One turn sends every row of this set to another row. A few are shown first. Where does it send the rows asked after them?
voro: [ 45  39 -11  -1 -26   8  16 -15  -5  17  -6  12  -3  14 -22  12  -1   5
  31  -5   0  -4   2 -12 -33 -19 -33 -10   9   4 -17  -2  11  -1  11  11
 -15  -2  11  13 -15  17 -37 -11  13   3  38  24 -11  -1 -13   2  -2   2
  -5  -7  -2  -6  29]
tivu: [-28  25   8  13  -9   9  11  -3  -4  -1  12 -30  19 -14 -17   9  -3  15
  14   0  19 -13  -1 -10 -41 -34   0   0  -4   3  -9   4 -10  25  13 -28
  12 -16  18 -17 -23  18 -25  -7 -42 -21  44   5  -3  20  21 -25   0   3
   2  -3  22   9  16]
Muk: [ 18 -30  12  -7  -6 -35 -11   8  19  20 -11 -12 -21   9   7  -4  -6  -7
 -19 -16  12 -18   5   1   1   2  32  19 -14 -28  -4  -6   1   3  16   9
   4 -17 -10   3   1  32 -24  13  -3  14  18   7  -2  23 -37   5  17 -16
   2  19  16  10  11]
Firi: [ 13 -12  14  11 -10 -11  15   9  15 -25 -25 -13  17   5  -5   0   5  -9
  19  -4  22  11 -23 -11  -9 -48 -27   9 -11 -24  -4 -26  11  26   1  29
 -25 -16 -12   6  14  -8  -4  32 -11   0 -11 -15  -9   3   0  -3  -9   7
   2   0   4 -11 -31]
nezip: [ 32  -2 -14  -6 -20   2 -11  -5  -5   6 -32   4  27  -7  20 -13   4   4
   5  23  18  -2   6 -10 -29  -8  -8  -5 -21 -15  -7   8  -3  10 -12  21
 -28   6  27 -10   8  12 -19  11 -11 -29  30   8 -27   5  18   0 -30  16
  18   0  14  43   5]
busuk: [  8  24   3   0 -36  -9  21  -5 -11   9  -3 -17 -14 -19  13  15  -4 -21
  -5  -9  22  22  -8   0  -6 -14  -7  -5   0  17 -17  30 -16   1  -4  16
  18 -30 -24 -15 -22 -27  14   0 -13  -7 -11 -14 -27  17  -3  -8 -16   0
   2   2  18  20 -13]
kinor: [-10 -13  20  11  10  -3  17  36  -3  -3 -45  -5  24 -10   6 -27  15  29
  24  -1  -8  18   3   2 -23 -30 -12 -16 -18  21  21  22  13  -4   2   5
   8  27 -12  -3   6  13 -26  14   0  -5   7  -3 -12  16  17  14   0  -2
  -1 -14  22  11  -8]
tugo: [-22 -18  15  37  -8 -14  -1  12 -10   5  -6   9   0 -17   0  24  10  11
   2  13 -13   7 -18  12  -4  -8 -13   4  12 -11  11  -4  -4 -13  10  15
   2  -7 -14   7 -12  -4 -10   3 -33 -10  30  16 -26 -13 -14  -2   2  24
  14   3  40 -15  41]
suku: [-13   9  11   7  -4  18 -15  -8   4 -13   0  12   3  29 -58   0   1  -2
 -23  23  35   4 -14   1  -2  -7   9   0  -3  -7  -4  -1  -5  19  -6 -13
 -11  -5  20  23   1   0 -10  12 -16 -23  22 -18 -10  15 -20  21 -25  16
 -19  -3 -19  -4 -15]
mab: [-24 -10  19 -26 -29  -5  -8  -6 -10   2   4 -24  17   2  15  35  44   6
   2 -10   2  13   3   5 -22 -32  12  23 -15  11   2  13  -1  11  -9  11
   5  16  12 -12   7  21  -5  -3   3  25   8  -1   4 -34   1  -7  -2  23
   0 -23 -14  -5  12]
Nir: [-21  21  21   7 -32  -6 -23 -28  -1 -12  -3  11  21  22   9   9  19   9
 -27  25 -12   9  -3   7 -10 -25   5 -13 -13  -4  28   0  -7  23 -15  -2
  -1   7   7  14 -40  25  -6  22 -10 -21  32 -22  -4   1 -24 -19  -2  37
   2   4  -4 -12   0]
vik: [ 24  19  34 -10   0 -11 -19  12 -10  19 -12  15  10  -7 -16  22  20  11
  26  -7  32  22  13  12  13 -15  17  32  -9 -16   5  14  -3  -9   5  -2
 -23 -24 -12 -15 -21  -4 -10  -4 -29  22   8  -1  -1  26  14  -2 -35  -2
  -1 -11  11  10  -1]
Sigob: [ 14  17 -11 -29  16   5   9  21 -12  42 -15   0   6 -19  10 -22  20  10
  14   4  11  21 -15  -2 -22  -8  -9  -1  26   1  -3 -15  10  34 -14  -5
 -11 -20   7 -17  11 -13 -22  21   5 -14  35   4  10  -1   0  -3  -1 -17
   7  -7  26 -23  -1]
Vapu: [ -6 -24  22   4  -5   9  40  20   1   8 -30 -22 -12   3  10   4  21  -2
 -19  -4   7 -12   7  -7 -25 -19  -8 -14  -6   4  16   3  32  -1  18  -2
  17  -1 -11   7  -5  19 -18  -2 -17  35  -5  15 -37  -3 -13  -1 -19  -8
 -12  -4  39 -20  -8]
nalu: [ -5 -40  31  -3 -23  16  -4  15  25  -6   6  24  16  19 -31 -17  15  35
   2  -1   1 -13  -7   2 -23  -9  -4  18 -12   4  17 -21 -30   5  -8   5
 -11  -1 -11  15 -27  16 -17  33   2  12  29 -18   3   5  19  -7 -20  -5
 -18  -6   6  24  -6]
Natap: [-15   3   2  -5 -20  33  18  21   4   7  -4 -12   2  34  27  21   4   9
   7  18 -17 -18   2  -8   3  -1  -7  17  26  20  13  -7 -22  15  21   3
  38  -9   6  28 -21   1  20   1 -20  -9  -5   8  21  28  -7   5   3 -11
 -11  -4 -12 -16   6]
zite: [  9   3 -11   0 -39  23  -2  15  28 -15 -12 -19   4 -12  -8 -34  -3   7
   8  11 -14   4  19  13  16  -2 -24  -4  20 -28  -5 -27  14  24  -8  21
  17   1 -11  -8 -17  10  -2  -3 -14   2  20 -15   0  49 -28   4   2  -3
  12 -11   8  21  16]
nef: [  9  32  17 -14 -30  -7  25  -2  29   0   8   2  -7  -9  10  20  15  16
  18  -3   5   3  17   9 -34  12  10   9  10 -19  32  -9  14  44  -8 -21
 -17 -17  25   1 -10   6  -3   8 -11  -7  29  -4  15 -28  -2 -21  -6 -10
 -16   4  -7 -13 -11]
ven: [ -2   3  21 -25   5  39  20  10   2  11  12 -34   0 -13  -5 -21  -8  20
  -6   5  16   8   8  -7 -24  -9 -27  -6  11   7  -2   7   8   3 -16   6
 -11  16 -18   7 -27  49 -12  14 -10  -4  27  13  29 -12  -9 -23 -13  31
  -3 -11   8   5  14]
rezup: [-28   2   2  -8 -31  29  18  23  -6  -4  -4  -8  13  18  29  18   1  28
  16  21  -7  -7   6   5  -1 -14  -7  20  18  16   6 -13 -19  15  21  -8
  46 -21  11  20 -16   6  14   8  -4 -19 -11  19  20  31  -8  11   7   1
  -8  -9  -1  -5  12]
piran: [  6 -15   2 -11 -18 -26  -9  14  27   9 -20 -13   2   0 -10 -22 -14   2
   9  -6   4 -27   4   6  17  -5  18  19   3 -30 -12  -9  10  12  11  16
  17  -5  -7   6  -4  12  -8   3  10  12  26  -4  -6  49 -42  12   6 -18
  -8  10  13  20  10]
beg: [  6  46   2  -9 -31   6  24  -2 -20  -3   2 -10 -33 -19  10  19   9 -21
   1  -5  21  16   7  -1 -16   0   5  -8   1   7 -22  26   0   4  14   9
  22 -20 -14  -8 -30 -19  19  10  -7  -4  -6 -20 -38  14  -2  -6 -14  -5
   6  -2  25  23  -9]
dubub: [ 35   9   4 -27 -17  23  -4  15  12  -9  13   1 -27   3   8  -7 -10   8
 -16  16   2  14  -1 -18  17   1   2  -2   3   5 -20  19 -15  19  -5  -2
  37 -20 -11  -2   3  26 -49   5  -1  -7  -5 -11  -2 -15   7  -6 -11  -3
   7 -19 -24  12 -35]
tasiz: [-16  -7  17  22  28  -3  12  13 -29 -28 -15  -9   6  10 -10   5  29   3
 -12  -1  26  -9  -5   1 -15 -21   1 -18   6 -11  -5   8  12  19  18  15
  27 -18  -8   7  -6   1 -14   1  -8   4  20  -6  -2  -4 -18 -38  21   8
 -29  29 -14  18   8]
miduf: [ 17 -17   9  -3   5  -4 -16   6  13 -17 -23  15 -16 -20  36   4  30  12
  18 -22  33  -1  -6   0 -11 -30  18  13  -6  -1 -14  -1 -12  17  14   0
   1  -9  15  -6 -18   3  -5  13 -51   1  35 -15  20  -1  -1   0   6  32
   1   8  38  11   2]
fufis: [ 12  -5 -22  -6 -45  12  10  -9   5  29 -15  10   5  -8 -11   8   5  12
  10 -20  -9  10   1  17  -4 -29 -23   0  -1 -15  -2  10 -18 -11  -4  -3
 -22   9  -7  12 -16  17 -37  40   6   0   4   0   5 -12  20 -25 -21   5
 -19  -9 -15 -12  34]
bod: [-17  15   9  -6  -1  17 -23  -7   4   4   7  -5   7  19  10 -14  32  -4
   4   6  12  -5   9   3 -32 -24   7  13 -10  12  22   6 -23 -19  20   8
   6  -4   3  38  -2  34  12  22  15 -26  27  25 -20  24 -16   0  17  -5
  17  13  20   7   7]
dop: [ 25  19  -1 -16  25  30  -4  15  -8  -5  13   9   2  18  13  17  -2  22
  16   8  -7   5  16 -11  -6 -17  13 -11 -12  23  23 -11  -3 -25 -18   2
  12 -11  -8  -8  19  35 -34 -26  -4   7  28   8 -17   6   8   6  -4 -11
  11  -6  -4  -8 -11]
bul: [ -6  18  27 -10 -31  -7 -12 -19 -28 -12  11   8   4 -15 -14   9   2  -8
 -10  19  11  14  25   1 -11   9   5  -9   4  -2  -6  -5  25  -3  10 -19
  14  25  -1 -24  -9  16  34  45  -1   6  35   8 -12  10   0 -13 -11 -15
   8   8   7   6 -10]
mor: [ -6  -2  18   3 -32  -8   9  13   4  20 -28  24 -11  52   3   8  31  17
 -11 -20  38  12   2  -1   3 -12 -34   8 -18 -25   0   9  -1  39  -5  -1
  12  -9   8  14  -8  13   1 -11   4 -12   5   6 -14 -14  14  -6   1  17
  -6  -1  12 -24   7]
Suk: [ 10  13  14  26  -8  29 -31  29 -10  14  -1   0   5  16  -2  37  -3 -22
   9 -10   9 -14  -9  -3   4  -2  -4   6  33   4  16  18 -20  10   5   1
 -24  12  15  28   0  -6   5  20   3   9  -7   0  -5  13   5   9 -26 -20
 -25   3  -4  -2  21]
sadi: [-12 -25   9  15  -9  -2 -15   4  14 -15  11 -30  15 -12   1   4   2  10
   3  12 -18  -1  14 -30  17   3 -13 -24  16 -21  17  12   0   5  -9 -18
 -22  40  -2 -12   4  14 -16  10   4  18  24  11 -21  18  17   3  25   4
 -15   3  -2   6  -5]
zes: [ -2 -19   8 -24  15 -10  -9  -5  -3  10  14   1  -3  -6  -2   4   2   6
   2  -8  11  -4   7 -26 -30  -4  -6  21  21  -1 -13 -12   0  14  23 -10
   2  12  32 -25 -11  33  21   6 -39  11  -6 -16  27  -8   4 -10   1   7
  -6  -6  16   2 -38]
bop: [ 23   2  14 -11 -34  23   2  24  16 -14   8   3 -14   3  16  -2  -4  -2
 -16   1   8   8   0 -20  13  -1  -7   5  -7   4 -36  27 -19  25  -6  12
  36 -12  -8   9 -13  31 -47   4   2 -18   1 -14   8 -26  -1  -2 -17  -5
  12  -5 -17  11 -30]
pelok: [ 10   7  -7   2 -22  -5  -3  13  32  -5 -10 -15  11  -8 -14 -38 -11   9
  19  10  -5 -10  18   0  24  -2 -14  10  20 -31 -11 -11  17  17   5  17
  24  -4 -12   2 -11   0  -7   0   0   6  26 -11   1  48 -44   7   1 -14
   1  -7  11  20  13]
Roge: [ -4   0   9  13 -22  28  -7  29  -6  11 -11 -11  -1  34  27  26  -4  -5
   1  11  -7 -26  -5   5  10   1  -2  18  43  15  21   6 -16  20  12   7
   5  11   6  31 -12   6  19   7 -20   4 -10   4   6  16  -9  11 -12 -20
 -14   1 -11 -17  18]
bule: [  5  35  12 -13 -35   6  12 -12 -33 -13   7  10 -21 -14   6  19   3 -14
  -2  -2  20  18  23  -3 -12  14  13  -7   4   8 -20  10  14  -3  18  -6
  26   8  -9 -11 -22  -1  26  26  -6 -11  23  -6 -31   6  13 -12 -16 -12
   8   3  27  22  -9]
Nafe: [ 33  12   2 -28   5  20  -9  11   1 -17  19   1 -11   5   4   1 -18   9
  -3  10  -8  12   1 -11  15  -7  12  -1   2  21  -3  -4 -12 -13 -16  -4
  27 -17 -12 -14  16  33 -42  -7  -2   7   9 -11 -14 -15  13  -6  -1  -3
  10 -23 -19   0 -27]
fasur: [  3   2  43  11  13  33  13  -6 -19  -4 -44  -3  -5  18 -12  -8  11   1
 -20   1  -7  -9  12  -5 -16  -7 -36  10  -3 -30   1  12 -37   3 -14 -14
  -5  -2  -9   5  10  20 -16  16 -11 -11  12 -15 -13  12 -18 -40  -5 -19
 -25 -10  -6  14   1]
nazaz: [ 16   0   2   7 -25   1  -4  25  -5   9  -6  19 -25  13  18  18   1  -1
 -19   7   4 -17  -5 -22  -1 -17  10 -10 -24   1   1 -13  12   1  11   8
  -4  -8  -2 -23  -6  19 -14  50  -7   6  17   5  22 -39   0  -2 -33 -11
  21   1 -15  -3  31]

piran -> bule
Natap -> dubub
Firi -> tivu
Now find these:
nazaz -> sadi
Vapu -> zes
bop -> zite
fasur -> Sigob
nalu -> nezip
miduf -> Nir
dop -> Muk

One turn sends every row of this set to another row. A few are shown first. Where does it send the rows asked after them?
bag: [-35  17  21   6  -8 -28 -26  33   3 -15 -53   6  -6 -12  17  24  13  34
 -21   1   6 -18  16   4  29  -9  23   5   2  38  17 -17]
keb: [-23   7 -10  -5   0  -9   8 -11   9  12 -12 -15  12 -19  -4  25  -6 -11
 -12 -21 -10  19  23  10   3  -1  54  38   3  19   5 -20]
mego: [-11  34 -11  26 -10  12 -18  36  27 -15 -15  26 -21  -1 -12 -13   3   0
 -25 -26  15 -35  22   9   0   9  44   6   5  14  22  -5]
nugi: [-41  27 -19   5 -15  -1  27  15  13  -1 -14  -4  32 -27  14  -1  13 -22
 -11  12   5  -5  26  -3 -38 -13  28  11 -18  18  11 -14]
lup: [-42  11   9  -7 -12 -30  -4  21  31 -12   4 -32 -28  -1  10 -20  11 -15
  -6   8   8   6   4   2  37  23  49 -18 -10  -4  -9 -28]
Runi: [-35  13   3  -5 -12 -10 -12   8   9 -19   9  -8 -17 -40   4  13  10 -38
  -7  41  -2 -11  27   7  30  32  26   2   6  22   4 -19]
favo: [-47  28  24  13 -14 -39 -18   3  16  -1 -26  18  38   0  -9  17   7  -1
  25 -12  19  -6   1   6  32   5  14  -1  -9   5  14  -9]
rad: [ -8  32  -5  -4  17 -19   6  13   4 -17  16 -21  -6   4 -11   2  29  11
 -24 -27  -9   4   8  20  36   6  16  32  10   8   1  -3]
fonor: [-30  23 -28 -11   9  -2   1  45  47 -12   0 -17   2  -9  15  18  31  -4
 -29 -27   8 -10   5  10  -5  -2  44  27 -14  -2  18 -17]
lubov: [-28  30  33  -8  -7 -21  36   6   9  17 -55  -7  14   0  15  13   0 -29
  -7 -10   7  28  18  10   3  11  23  -4  -5  20   8 -22]
fuv: [-37 -14   6  37 -28 -18  23  21  10 -37 -13 -14 -23 -13   6  -6  -4   1
  -3 -28  -2   2  23  12  26   9  38 -29  12  19  -6 -36]
Fuvug: [-13  44  -8  20 -13 -13   0  24  21 -30  -7  28 -23  -6 -26  -1  10   1
  -1   9  19 -16  18  11 -16  39   4 -16  -4   8  38 -11]
ketu: [ -7  16  -2   6 -18 -16   8  19  27 -30 -10   1 -19   6   2  21  34  28
 -19 -28 -20 -30  11  35  -8  13   2  -3 -19  -3  14 -18]
Kasam: [ -5  34  31   4  -8 -39  26  18  -1 -20 -23 -23 -13   1   4   8  28  17
 -24  -6   6   5  34  12   9  13  -8 -11  -2  27 -12  -4]
zad: [-27  39 -18  13   6 -23   2  21  17 -13 -18  -1 -29  17   9  -9 -25 -19
   3  14  16  -5  16   8 -34  13  11 -18 -20  11  28 -33]
Lepi: [-39  17  12  51 -11   1   3  29   2 -23 -13   1   3  -7   8  10  -3 -52
 -12   1 -12   3  17  29  41  20  23  -4  17  28  11 -14]
zez: [-22  38  19  19 -16  -9  28  10  -2  -6 -33   8  18  18  18 -16  15  -5
 -12  11 -23 -18   5  30 -18   9   2 -17 -17   4  18  -9]
lidu: [-49  31 -20   4  -7 -36 -20  51   4   6 -12 -10   6   4   6  12  11  -1
  12 -25  14  -3   1  12  36 -13  -3  13 -13  31 -10 -28]
kapig: [-33  23 -30   4 -10   1   4  28  16  -6 -20  11 -33  -4  12 -18 -23 -20
  -6 -32  16 -29  18   1 -15 -14  34   8  -9  17  14 -32]
fono: [-41   6 -11  -1  23 -27 -18  19  -2 -31 -21 -14  35   0   6  14 -17  29
  16  19   5   4  17   8   6   0  27   8   4  35  14 -21]

Fuvug -> zad
Lepi -> Runi
Now find these:
fonor -> ketu
lubov -> keb
fono -> lidu

One turn sends every row of this set to another row. A few are shown first. Where does it send the rows asked after them?
kadol: [-13   9  15 -11   9  12  -5 -13  -1 -24  -5   9   1  -9 -17 -45 -20]
Refa: [-27  20  -8 -12  -9  11 -12 -21  -4 -19   1  38   7  11 -15 -29   1]
nisu: [ 47   7  14 -16   6  26 -11  -6 -11  19  17  -3   7   7  -4   0  10]
riruk: [-22  -6   1  27  23 -10 -20   3   5  -7 -15   4 -14   3   0 -15  21]
sul: [ -3  17   2 -19 -17  -7   2  -4  -9   7  -6  -5  52   9   3  15   1]
bur: [-15  18  22 -29  -5  21   0 -11 -12 -34  19  12  11  14  -8 -33   9]
figo: [ -3  -5  35  -2  27  -7 -21  13  -9 -18   5 -11 -11  10   7 -22  33]
disep: [  6  -9  10  -5   4  25 -38   6  -1   7   7   3 -23   6 -12 -24  38]
meri: [ -1  11  38 -49   6  33 -21  -5 -11   9   7  10  -4   5  19  -4 -10]
sufef: [-30   6   7  -3  15  -6 -15   5 -14 -16  -2  16  -6  20   6   1  50]
Pobi: [-15 -10  -4   6  11  39  -7   1   3  -2  -7  -5 -10  -5 -15 -11  42]
donit: [-15  15  16 -10  12 -17  22  -2 -27  -5  -1 -11  -2   3  -6  33   5]
bogub: [ -7  -5   2 -18  20  28 -14 -15  19  21  -1  14  11 -17  13  -9 -21]
Pabi: [  5  12  -3  16  -3 -17   4  -8  -3  13  24  -5   4  18   7  17   4]
sipo: [  5  13   0 -14  -6 -12 -33  -7 -15   5  -3   0  34   1  -8  16 -25]
pubod: [ 17  25   7 -38   0   8  -9  -8 -31  24 -19  31  -3   8 -16  14  22]
nuz: [ 11  12  -6   2  11  27  20 -10  -6  16 -28   1   4 -13 -14  14   0]
vokub: [-28  17   6 -32  -6  31   5 -16   4  18 -16  32  10   6  23   4   7]
dig: [-18  -1  17 -23   6  18 -13   8 -13   7 -24  12 -24   0 -19 -17  49]
Pez: [  3  23  29 -23 -20  -7  -9   0 -25   1 -21 -14  22   7   0   9 -20]
fab: [  8   9  18 -18  12 -45 -10   0 -19  20   8   7  -4   4 -10   7  -1]

dig -> Pobi
pubod -> nuz
figo -> sufef
Now find these:
Pabi -> fab
Refa -> kadol
sipo -> Pez
vokub -> bogub

